In the data rows, the value 128 means zero.
A hidden rule labels the rows of this table. It goes by one to three of the table's principal directions, not those with the most spread.
(076, 119, 163, 108, 100, 086, 070, 179, 061, 102, 032, 103, 146, 127, 163, 117, 070, 104, 162, 049, 158, 099, 141,
 204, 111, 131, 154, 115, 140, 152, 132, 143, 099, 105, 078) barn
(174, 127, 127, 180, 156, 124, 164, 099, 181, 177, 174, 137, 117, 137, 111, 135, 120, 150, 105, 132, 111, 151, 120,
 077, 115, 159, 116, 135, 112, 115, 134, 199, 110, 153, 139) barn
(160, 106, 126, 121, 118, 128, 115, 108, 123, 139, 164, 128, 098, 153, 114, 143, 154, 140, 094, 158, 128, 163, 120,
 129, 161, 101, 096, 112, 104, 104, 090, 123, 150, 117, 141) mask
(116, 161, 091, 139, 106, 146, 193, 134, 180, 130, 173, 163, 171, 091, 152, 121, 161, 090, 154, 153, 094, 104, 073,
 085, 057, 178, 176, 171, 137, 174, 160, 118, 105, 172, 140) jar
(118, 079, 141, 118, 162, 117, 066, 119, 080, 170, 124, 130, 099, 206, 091, 144, 138, 177, 072, 106, 148, 180, 175,
 156, 181, 089, 101, 111, 124, 083, 067, 147, 178, 065, 127) barn
(147, 125, 154, 132, 117, 148, 138, 108, 121, 139, 142, 115, 126, 127, 123, 143, 112, 139, 110, 137, 113, 129, 141,
 144, 138, 087, 106, 114, 102, 103, 138, 122, 117, 124, 124) jar
(090, 129, 072, 151, 113, 132, 144, 125, 122, 142, 083, 145, 158, 128, 146, 120, 104, 150, 144, 099, 137, 096, 120,
 162, 119, 164, 164, 118, 124, 124, 154, 126, 117, 114, 136) jar
(085, 139, 040, 197, 189, 168, 189, 073, 155, 197, 133, 170, 175, 162, 117, 179, 109, 205, 103, 046, 150, 095, 185,
 128, 075, 234, 185, 166, 119, 095, 139, 194, 143, 093, 124) jar
(087, 159, 055, 157, 153, 162, 175, 111, 181, 153, 083, 138, 142, 125, 135, 093, 098, 205, 141, 108, 149, 100, 115,
 126, 160, 194, 182, 110, 150, 082, 152, 142, 152, 087, 167) jar
(153, 129, 096, 132, 118, 157, 158, 099, 165, 157, 175, 135, 108, 147, 120, 127, 151, 172, 099, 174, 121, 152, 100,
 115, 170, 123, 107, 108, 104, 087, 109, 114, 163, 122, 162) mask
(081, 070, 068, 187, 165, 126, 100, 113, 132, 233, 112, 155, 141, 221, 104, 134, 094, 221, 080, 060, 147, 159, 159,
 140, 151, 161, 154, 117, 129, 075, 106, 203, 162, 071, 156) jar
(185, 131, 164, 083, 139, 111, 132, 150, 137, 090, 178, 142, 086, 115, 112, 124, 190, 053, 141, 156, 124, 152, 135,
 079, 090, 130, 078, 167, 164, 181, 092, 114, 144, 163, 100) mask
(057, 148, 121, 163, 152, 122, 140, 142, 164, 112, 070, 139, 171, 103, 158, 111, 076, 110, 163, 075, 140, 106, 099,
 111, 070, 174, 191, 155, 177, 149, 165, 150, 093, 152, 134) barn
(161, 127, 078, 141, 149, 167, 171, 081, 174, 178, 127, 128, 095, 147, 097, 097, 131, 206, 095, 160, 137, 150, 120,
 121, 219, 128, 097, 074, 118, 063, 126, 126, 163, 087, 174) mask
(102, 146, 132, 140, 108, 141, 143, 123, 120, 105, 092, 116, 160, 089, 151, 131, 091, 120, 150, 117, 120, 086, 121,
 153, 110, 120, 163, 124, 121, 128, 173, 114, 088, 129, 128) jar
(148, 156, 195, 087, 124, 092, 117, 163, 082, 075, 110, 101, 113, 088, 135, 110, 141, 081, 165, 164, 119, 106, 133,
 130, 127, 095, 099, 130, 124, 174, 143, 089, 114, 164, 091) mask
(109, 123, 100, 120, 137, 120, 101, 129, 115, 120, 123, 128, 148, 136, 122, 143, 151, 121, 124, 126, 146, 131, 137,
 133, 145, 139, 122, 127, 120, 150, 127, 105, 138, 143, 127) jar
(167, 125, 089, 172, 179, 142, 177, 074, 182, 180, 163, 149, 110, 145, 095, 137, 144, 166, 092, 135, 131, 156, 129,
 079, 139, 171, 113, 130, 120, 104, 121, 177, 135, 127, 151) barn
(160, 149, 159, 074, 065, 147, 161, 150, 151, 075, 156, 121, 112, 080, 159, 114, 151, 051, 158, 158, 118, 123, 076,
 128, 091, 110, 110, 139, 145, 162, 118, 080, 114, 153, 111) barn
(108, 115, 145, 142, 086, 124, 106, 130, 104, 152, 121, 092, 173, 127, 147, 154, 092, 129, 116, 110, 119, 114, 117,
 167, 134, 099, 138, 106, 073, 139, 162, 136, 082, 144, 116) mask
(131, 113, 141, 135, 129, 132, 115, 127, 137, 150, 147, 119, 132, 149, 123, 143, 117, 133, 110, 114, 131, 146, 137,
 126, 131, 115, 108, 126, 118, 125, 123, 142, 129, 140, 122) mask
(231, 157, 084, 125, 109, 169, 227, 074, 196, 149, 246, 157, 097, 115, 112, 145, 208, 125, 103, 218, 101, 149, 094,
 083, 133, 154, 051, 128, 078, 125, 116, 096, 151, 183, 137) mask
(109, 124, 122, 095, 131, 160, 137, 132, 103, 158, 134, 140, 119, 169, 120, 134, 142, 167, 109, 097, 141, 126, 167,
 167, 129, 129, 133, 136, 137, 096, 087, 124, 183, 057, 106) mask
(090, 100, 150, 147, 111, 104, 090, 144, 099, 113, 059, 112, 126, 134, 153, 119, 057, 129, 143, 086, 145, 121, 121,
 167, 121, 098, 139, 109, 142, 113, 134, 133, 107, 121, 131) barn
(103, 109, 137, 095, 063, 139, 104, 143, 095, 104, 079, 100, 122, 118, 156, 106, 100, 124, 137, 133, 135, 117, 093,
 188, 161, 068, 144, 087, 128, 108, 123, 082, 122, 083, 144) jar
(184, 158, 093, 098, 075, 165, 187, 127, 174, 132, 204, 136, 122, 104, 133, 115, 186, 120, 137, 201, 098, 120, 091,
 109, 143, 138, 099, 120, 100, 138, 136, 083, 147, 157, 139) jar
(149, 098, 127, 084, 086, 118, 083, 128, 072, 125, 125, 100, 121, 147, 123, 154, 154, 110, 106, 133, 152, 143, 140,
 188, 179, 088, 068, 089, 080, 146, 103, 085, 134, 125, 100) mask
(135, 129, 114, 103, 085, 136, 114, 127, 134, 094, 140, 107, 145, 100, 142, 141, 149, 087, 133, 156, 134, 128, 093,
 136, 148, 110, 115, 112, 106, 157, 137, 080, 109, 161, 136) barn
(168, 151, 173, 077, 118, 154, 172, 136, 137, 092, 162, 126, 077, 104, 127, 102, 159, 106, 143, 191, 111, 128, 116,
 106, 123, 080, 088, 138, 153, 124, 107, 067, 163, 129, 127) mask
(104, 137, 087, 110, 138, 132, 143, 137, 109, 153, 098, 148, 141, 153, 130, 129, 139, 146, 134, 069, 160, 109, 160,
 169, 115, 194, 138, 135, 135, 137, 112, 141, 154, 090, 088) jar
(117, 134, 154, 093, 087, 120, 104, 163, 130, 083, 139, 109, 161, 092, 154, 141, 143, 044, 152, 120, 128, 122, 098,
 127, 089, 124, 139, 149, 135, 195, 137, 108, 090, 169, 103) mask
(103, 136, 153, 150, 116, 123, 116, 132, 144, 107, 138, 111, 168, 102, 151, 152, 102, 095, 136, 125, 117, 122, 101,
 112, 093, 115, 147, 144, 116, 154, 160, 128, 084, 185, 130) barn
(154, 133, 128, 104, 102, 161, 151, 122, 146, 135, 171, 136, 094, 140, 126, 111, 151, 157, 114, 178, 109, 144, 109,
 127, 158, 098, 112, 115, 125, 082, 099, 100, 171, 100, 151) mask
(146, 118, 118, 131, 086, 115, 112, 133, 139, 118, 128, 102, 129, 110, 143, 125, 120, 112, 135, 148, 130, 130, 088,
 131, 154, 119, 122, 100, 103, 143, 140, 124, 101, 154, 144) jar
(160, 112, 129, 104, 071, 120, 116, 141, 141, 113, 149, 110, 120, 114, 143, 126, 145, 079, 131, 153, 130, 146, 080,
 132, 139, 109, 094, 108, 111, 161, 121, 103, 110, 164, 128) jar
(112, 102, 189, 116, 113, 095, 055, 158, 088, 100, 106, 093, 125, 135, 136, 133, 098, 103, 129, 124, 132, 144, 131,
 145, 143, 062, 109, 115, 126, 137, 123, 116, 114, 147, 120) jar
(133, 133, 097, 137, 137, 148, 182, 111, 168, 148, 163, 156, 116, 124, 122, 109, 161, 140, 123, 167, 109, 133, 091,
 082, 110, 145, 158, 148, 148, 121, 118, 127, 146, 112, 167) jar
(110, 110, 114, 106, 056, 163, 088, 129, 103, 170, 131, 083, 161, 158, 139, 145, 108, 182, 092, 125, 129, 128, 126,
 209, 216, 077, 124, 063, 057, 084, 134, 107, 134, 087, 133) mask
(120, 149, 135, 134, 137, 126, 138, 137, 131, 097, 107, 125, 130, 092, 135, 108, 115, 122, 159, 139, 117, 098, 127,
 108, 113, 134, 166, 139, 152, 132, 153, 127, 114, 125, 142) jar
(164, 117, 116, 148, 080, 131, 145, 123, 159, 166, 216, 127, 166, 126, 136, 168, 154, 091, 112, 147, 095, 136, 098,
 105, 090, 138, 111, 143, 071, 173, 149, 145, 089, 199, 120) mask
(105, 093, 208, 136, 199, 089, 079, 154, 099, 111, 068, 127, 065, 149, 105, 080, 084, 141, 134, 112, 131, 155, 156,
 092, 124, 072, 151, 144, 217, 095, 093, 167, 149, 069, 152) mask
(142, 148, 120, 159, 134, 168, 204, 090, 176, 149, 118, 126, 109, 107, 129, 094, 092, 179, 127, 165, 112, 115, 097,
 113, 151, 110, 125, 101, 127, 074, 160, 114, 126, 119, 170) mask
(163, 092, 105, 110, 104, 123, 092, 115, 141, 147, 123, 102, 105, 154, 114, 127, 138, 131, 095, 129, 163, 178, 106,
 152, 213, 113, 065, 068, 102, 120, 100, 123, 134, 126, 136) barn
(102, 117, 085, 156, 122, 139, 145, 117, 154, 147, 135, 147, 152, 129, 136, 129, 126, 134, 126, 125, 121, 124, 100,
 111, 104, 148, 170, 141, 135, 131, 139, 136, 118, 127, 160) jar
(120, 163, 070, 189, 118, 186, 231, 068, 210, 152, 143, 153, 152, 090, 144, 110, 105, 177, 126, 176, 092, 104, 061,
 099, 124, 143, 174, 117, 115, 075, 183, 115, 104, 136, 198) barn
(142, 130, 129, 081, 080, 164, 151, 130, 151, 117, 160, 122, 111, 120, 139, 115, 159, 112, 121, 170, 123, 144, 079,
 134, 146, 093, 113, 116, 130, 122, 102, 076, 150, 114, 143) jar
(122, 128, 148, 100, 092, 132, 109, 156, 132, 099, 136, 117, 142, 105, 144, 123, 135, 079, 144, 133, 118, 127, 105,
 128, 113, 108, 140, 135, 142, 158, 133, 109, 109, 140, 125) jar
(115, 163, 167, 123, 109, 162, 164, 142, 152, 118, 119, 124, 124, 097, 147, 082, 093, 153, 150, 151, 089, 104, 104,
 127, 126, 097, 175, 125, 154, 079, 152, 126, 125, 089, 150) barn
(146, 174, 133, 085, 047, 195, 176, 116, 152, 120, 182, 104, 146, 098, 158, 138, 142, 141, 120, 177, 101, 110, 088,
 169, 157, 097, 127, 102, 074, 093, 138, 076, 132, 118, 127) mask
(152, 142, 156, 109, 130, 135, 130, 117, 113, 118, 145, 115, 105, 125, 120, 133, 142, 144, 116, 158, 121, 133, 139,
 134, 156, 102, 113, 119, 110, 104, 113, 117, 144, 111, 123) mask
(111, 118, 092, 184, 135, 132, 137, 092, 127, 164, 146, 136, 168, 144, 131, 181, 108, 156, 105, 097, 128, 114, 145,
 134, 098, 158, 151, 141, 084, 121, 146, 163, 105, 144, 130) barn
(195, 151, 107, 103, 062, 173, 190, 119, 192, 135, 222, 132, 106, 102, 135, 107, 182, 126, 124, 223, 083, 137, 061,
 096, 150, 115, 114, 115, 101, 113, 124, 096, 142, 138, 165) barn
(131, 169, 166, 133, 123, 129, 163, 136, 150, 102, 131, 120, 141, 081, 150, 118, 111, 102, 156, 142, 107, 105, 103,
 109, 090, 134, 144, 144, 130, 145, 162, 130, 094, 165, 116) jar
(156, 106, 152, 117, 089, 112, 095, 143, 146, 111, 120, 095, 107, 121, 138, 112, 108, 096, 130, 146, 139, 160, 086,
 132, 169, 085, 073, 087, 121, 139, 128, 109, 109, 171, 136) jar
(129, 117, 128, 138, 118, 111, 108, 141, 126, 132, 124, 113, 129, 123, 127, 110, 121, 135, 135, 156, 116, 125, 112,
 113, 154, 107, 134, 112, 120, 135, 148, 125, 119, 141, 153) jar
(123, 113, 066, 150, 253, 147, 196, 078, 139, 189, 102, 187, 071, 185, 070, 114, 155, 205, 098, 080, 173, 140, 195,
 090, 112, 205, 140, 164, 198, 086, 068, 177, 209, 027, 138) mask
(147, 171, 146, 063, 117, 111, 112, 184, 132, 082, 132, 130, 127, 092, 129, 084, 184, 074, 169, 152, 116, 123, 122,
 113, 138, 159, 136, 138, 161, 176, 128, 116, 133, 132, 100) barn
(050, 123, 130, 193, 157, 089, 118, 152, 129, 143, 049, 136, 170, 127, 155, 107, 047, 136, 161, 058, 133, 100, 116,
 121, 068, 167, 199, 149, 163, 145, 173, 184, 084, 144, 133) mask
(129, 127, 084, 177, 172, 136, 172, 086, 138, 153, 100, 156, 118, 128, 111, 121, 112, 173, 123, 116, 130, 110, 147,
 115, 120, 164, 156, 130, 140, 094, 141, 160, 127, 092, 154) barn
(101, 142, 165, 092, 159, 116, 105, 160, 090, 081, 079, 141, 109, 124, 127, 106, 126, 109, 156, 098, 142, 118, 167,
 143, 105, 129, 144, 151, 189, 128, 106, 119, 152, 088, 100) barn
(196, 132, 157, 109, 139, 108, 089, 150, 183, 137, 194, 105, 126, 124, 097, 121, 174, 085, 114, 162, 116, 185, 122,
 067, 179, 133, 064, 117, 118, 172, 133, 158, 114, 197, 117) mask
(123, 129, 150, 063, 041, 124, 060, 160, 080, 077, 093, 072, 149, 112, 161, 138, 116, 090, 139, 127, 152, 124, 113,
 221, 195, 074, 079, 067, 080, 145, 135, 056, 111, 150, 091) mask
(136, 144, 216, 074, 137, 124, 099, 148, 089, 070, 129, 096, 106, 103, 122, 129, 141, 091, 134, 156, 123, 132, 148,
 128, 136, 058, 108, 137, 143, 138, 113, 088, 133, 122, 103) mask
(117, 109, 144, 178, 180, 101, 118, 119, 122, 157, 081, 134, 084, 160, 111, 089, 075, 205, 119, 129, 125, 143, 137,
 111, 161, 111, 144, 109, 152, 061, 120, 176, 148, 085, 169) mask
(087, 137, 065, 182, 158, 138, 169, 099, 127, 166, 117, 171, 164, 141, 130, 146, 118, 175, 126, 093, 123, 093, 148,
 129, 082, 195, 191, 156, 122, 111, 147, 164, 127, 104, 138) barn
(120, 110, 129, 140, 123, 130, 102, 115, 144, 119, 150, 122, 132, 131, 127, 143, 130, 122, 109, 149, 123, 154, 103,
 108, 141, 097, 133, 126, 123, 119, 121, 120, 122, 143, 161) mask
(131, 128, 142, 129, 177, 081, 045, 147, 087, 171, 133, 123, 171, 188, 094, 173, 141, 139, 098, 064, 150, 161, 221,
 161, 170, 170, 055, 117, 075, 156, 133, 177, 132, 179, 046) barn
(148, 109, 119, 118, 098, 138, 111, 125, 133, 155, 136, 116, 117, 157, 124, 125, 122, 152, 105, 134, 134, 155, 123,
 159, 185, 102, 077, 084, 100, 101, 118, 116, 144, 128, 131) jar
(132, 090, 050, 147, 126, 186, 168, 071, 157, 219, 168, 136, 132, 182, 101, 154, 145, 200, 065, 125, 142, 148, 132,
 139, 171, 131, 114, 103, 092, 084, 108, 130, 165, 080, 162) mask
(147, 101, 209, 117, 045, 088, 018, 160, 103, 115, 139, 044, 161, 123, 152, 160, 085, 083, 109, 135, 119, 164, 095,
 174, 193, 040, 072, 066, 044, 152, 154, 131, 057, 205, 105) barn
Here are more rows. What is the label of each one?
(101, 107, 076, 209, 206, 100, 119, 112, 157, 218, 117, 169, 144, 186, 091, 107, 115, 210, 099, 102, 118, 156, 146,
 082, 149, 189, 168, 130, 138, 095, 142, 223, 137, 110, 169) ~ barn
(174, 099, 102, 117, 185, 138, 168, 105, 116, 127, 132, 167, 034, 153, 088, 114, 162, 149, 125, 127, 152, 131, 184,
 094, 103, 146, 112, 159, 194, 101, 057, 137, 199, 049, 140) ~ jar
(118, 138, 117, 088, 104, 119, 118, 161, 140, 089, 145, 139, 150, 104, 144, 126, 178, 052, 153, 135, 131, 132, 093,
 111, 095, 154, 138, 156, 151, 196, 120, 099, 120, 162, 114) ~ barn
(163, 126, 176, 072, 106, 104, 077, 160, 099, 080, 145, 088, 103, 115, 124, 128, 160, 082, 138, 172, 136, 144, 129,
 129, 170, 075, 066, 111, 114, 165, 112, 077, 139, 168, 107) ~ jar
(140, 150, 059, 166, 124, 158, 195, 089, 196, 152, 177, 164, 139, 119, 132, 127, 152, 157, 120, 167, 108, 129, 080,
 088, 120, 178, 152, 136, 114, 107, 140, 133, 132, 145, 173) ~ mask
(101, 123, 128, 119, 113, 137, 129, 141, 112, 133, 108, 130, 128, 136, 137, 111, 116, 143, 135, 126, 125, 117, 123,
 149, 129, 109, 144, 123, 139, 115, 126, 109, 142, 102, 136) ~ mask
(114, 124, 145, 087, 119, 124, 105, 155, 096, 114, 136, 146, 127, 145, 130, 134, 160, 098, 129, 108, 130, 138, 144,
 148, 099, 129, 136, 154, 150, 144, 090, 122, 150, 100, 097) ~ barn
(165, 152, 088, 114, 065, 139, 150, 128, 155, 137, 188, 132, 150, 113, 143, 131, 174, 118, 128, 180, 102, 127, 082,
 133, 150, 152, 115, 110, 072, 144, 143, 107, 120, 167, 131) ~ mask
(091, 149, 191, 138, 192, 079, 098, 164, 085, 078, 074, 123, 122, 105, 132, 119, 095, 113, 172, 090, 133, 093, 175,
 101, 069, 145, 186, 179, 182, 150, 134, 170, 117, 118, 103) ~ jar
(105, 132, 134, 115, 090, 132, 107, 147, 137, 103, 120, 110, 156, 107, 151, 127, 116, 098, 141, 129, 126, 123, 097,
 140, 130, 112, 141, 120, 126, 146, 146, 105, 105, 150, 132) ~ jar
(167, 144, 053, 152, 108, 121, 166, 111, 170, 160, 161, 136, 166, 111, 128, 140, 162, 114, 132, 143, 127, 118, 102,
 114, 136, 204, 101, 113, 072, 180, 171, 137, 095, 200, 121) ~ mask
(135, 145, 057, 167, 130, 154, 188, 092, 185, 173, 158, 153, 158, 125, 126, 134, 143, 156, 116, 135, 118, 123, 101,
 107, 125, 190, 146, 127, 103, 122, 154, 150, 117, 144, 150) ~ barn
(085, 125, 145, 124, 103, 102, 071, 159, 084, 092, 065, 097, 163, 113, 156, 138, 080, 105, 156, 085, 148, 099, 142,
 178, 128, 116, 138, 113, 119, 153, 158, 114, 095, 149, 103) ~ jar
(135, 112, 118, 141, 156, 129, 141, 107, 135, 155, 161, 156, 097, 160, 107, 127, 157, 161, 099, 153, 117, 157, 122,
 096, 129, 126, 140, 144, 138, 097, 088, 147, 164, 094, 158) ~ mask
(140, 126, 000, 164, 172, 200, 247, 043, 178, 175, 179, 212, 103, 156, 101, 151, 183, 190, 096, 133, 138, 118, 143,
 095, 082, 206, 155, 169, 152, 075, 088, 124, 195, 062, 175) ~ mask
(172, 143, 089, 081, 043, 167, 135, 115, 179, 120, 198, 101, 155, 099, 140, 142, 190, 091, 108, 194, 121, 153, 054,
 137, 196, 116, 091, 084, 067, 151, 135, 071, 113, 169, 143) ~ barn
(180, 101, 046, 136, 191, 175, 194, 065, 135, 230, 172, 178, 058, 214, 058, 120, 185, 250, 064, 151, 141, 157, 193,
 120, 192, 151, 074, 111, 122, 044, 067, 136, 239, 035, 156) ~ mask
(112, 157, 165, 153, 157, 090, 119, 161, 138, 099, 084, 115, 138, 099, 147, 109, 075, 113, 175, 093, 134, 102, 137,
 107, 092, 165, 145, 145, 155, 153, 164, 166, 098, 173, 105) ~ jar
(135, 118, 080, 123, 160, 149, 137, 097, 133, 176, 174, 161, 101, 183, 088, 122, 189, 203, 081, 183, 120, 167, 137,
 111, 194, 120, 112, 116, 116, 073, 085, 109, 205, 083, 171) ~ barn
(128, 093, 096, 199, 180, 147, 161, 072, 138, 177, 081, 141, 092, 155, 103, 119, 062, 214, 103, 094, 142, 124, 164,
 126, 142, 126, 143, 108, 147, 047, 130, 178, 136, 062, 174) ~ mask
(127, 095, 135, 157, 177, 096, 109, 124, 133, 155, 149, 146, 122, 158, 104, 144, 142, 114, 107, 111, 130, 162, 138,
 078, 094, 143, 129, 162, 147, 153, 107, 174, 126, 144, 131) ~ jar
(142, 081, 155, 196, 138, 124, 091, 094, 144, 176, 154, 097, 133, 154, 114, 170, 069, 164, 078, 105, 117, 158, 140,
 109, 141, 090, 136, 115, 092, 087, 136, 207, 089, 129, 157) ~ jar
(152, 130, 138, 100, 080, 133, 100, 130, 124, 126, 182, 107, 165, 121, 132, 168, 165, 085, 108, 145, 116, 144, 117,
 147, 145, 111, 098, 118, 071, 163, 135, 111, 100, 171, 102) ~ barn
(102, 116, 088, 171, 167, 119, 158, 093, 131, 136, 103, 160, 137, 132, 125, 142, 124, 126, 124, 106, 144, 125, 120,
 112, 084, 162, 145, 150, 142, 139, 131, 133, 116, 138, 141) ~ barn
(177, 102, 040, 111, 078, 163, 153, 088, 162, 152, 176, 133, 118, 140, 118, 148, 184, 125, 096, 160, 148, 152, 094,
 141, 176, 141, 078, 092, 087, 132, 104, 088, 146, 132, 152) ~ jar
(087, 106, 164, 129, 150, 101, 071, 147, 058, 100, 068, 113, 130, 138, 133, 151, 083, 120, 140, 060, 153, 104, 190,
 164, 095, 114, 155, 146, 151, 132, 117, 149, 121, 094, 097) ~ jar
(141, 125, 107, 107, 085, 144, 109, 131, 159, 146, 180, 112, 157, 132, 128, 138, 164, 117, 106, 160, 117, 154, 092,
 125, 174, 118, 113, 105, 090, 143, 133, 111, 123, 154, 141) ~ jar
(203, 125, 052, 114, 123, 157, 184, 083, 152, 168, 189, 146, 096, 143, 092, 131, 205, 158, 098, 192, 130, 144, 128,
 116, 187, 147, 059, 099, 084, 121, 111, 091, 170, 130, 144) ~ mask
(095, 109, 077, 165, 199, 109, 145, 112, 164, 129, 089, 177, 118, 143, 115, 117, 130, 113, 134, 083, 166, 148, 118,
 079, 078, 195, 146, 165, 201, 149, 108, 154, 137, 133, 148) ~ barn
(123, 118, 109, 151, 128, 120, 139, 122, 138, 150, 144, 144, 147, 139, 131, 145, 132, 116, 122, 115, 127, 133, 119,
 119, 094, 151, 123, 143, 116, 151, 134, 140, 115, 161, 122) ~ jar
(098, 139, 174, 070, 093, 129, 106, 170, 071, 071, 101, 120, 130, 100, 151, 114, 136, 085, 161, 130, 117, 096, 134,
 164, 099, 087, 165, 146, 157, 146, 121, 083, 129, 089, 106) ~ jar
(094, 105, 183, 165, 153, 100, 093, 135, 097, 126, 078, 108, 128, 138, 136, 139, 054, 134, 130, 076, 138, 123, 152,
 139, 097, 099, 143, 136, 141, 117, 136, 166, 100, 128, 118) ~ jar
(117, 185, 166, 100, 175, 119, 162, 158, 108, 051, 137, 155, 142, 068, 132, 133, 169, 052, 188, 132, 110, 074, 170,
 080, 020, 163, 160, 216, 183, 200, 147, 101, 122, 163, 083) ~ mask
(118, 108, 125, 132, 179, 108, 112, 122, 136, 125, 100, 142, 090, 152, 107, 103, 135, 137, 119, 131, 152, 166, 121,
 098, 150, 126, 116, 128, 173, 116, 094, 130, 159, 113, 152) ~ barn
(084, 149, 070, 140, 163, 136, 185, 120, 121, 121, 093, 187, 145, 127, 139, 131, 137, 125, 157, 080, 148, 087, 149,
 136, 046, 209, 164, 176, 169, 146, 127, 119, 147, 115, 107) ~ barn
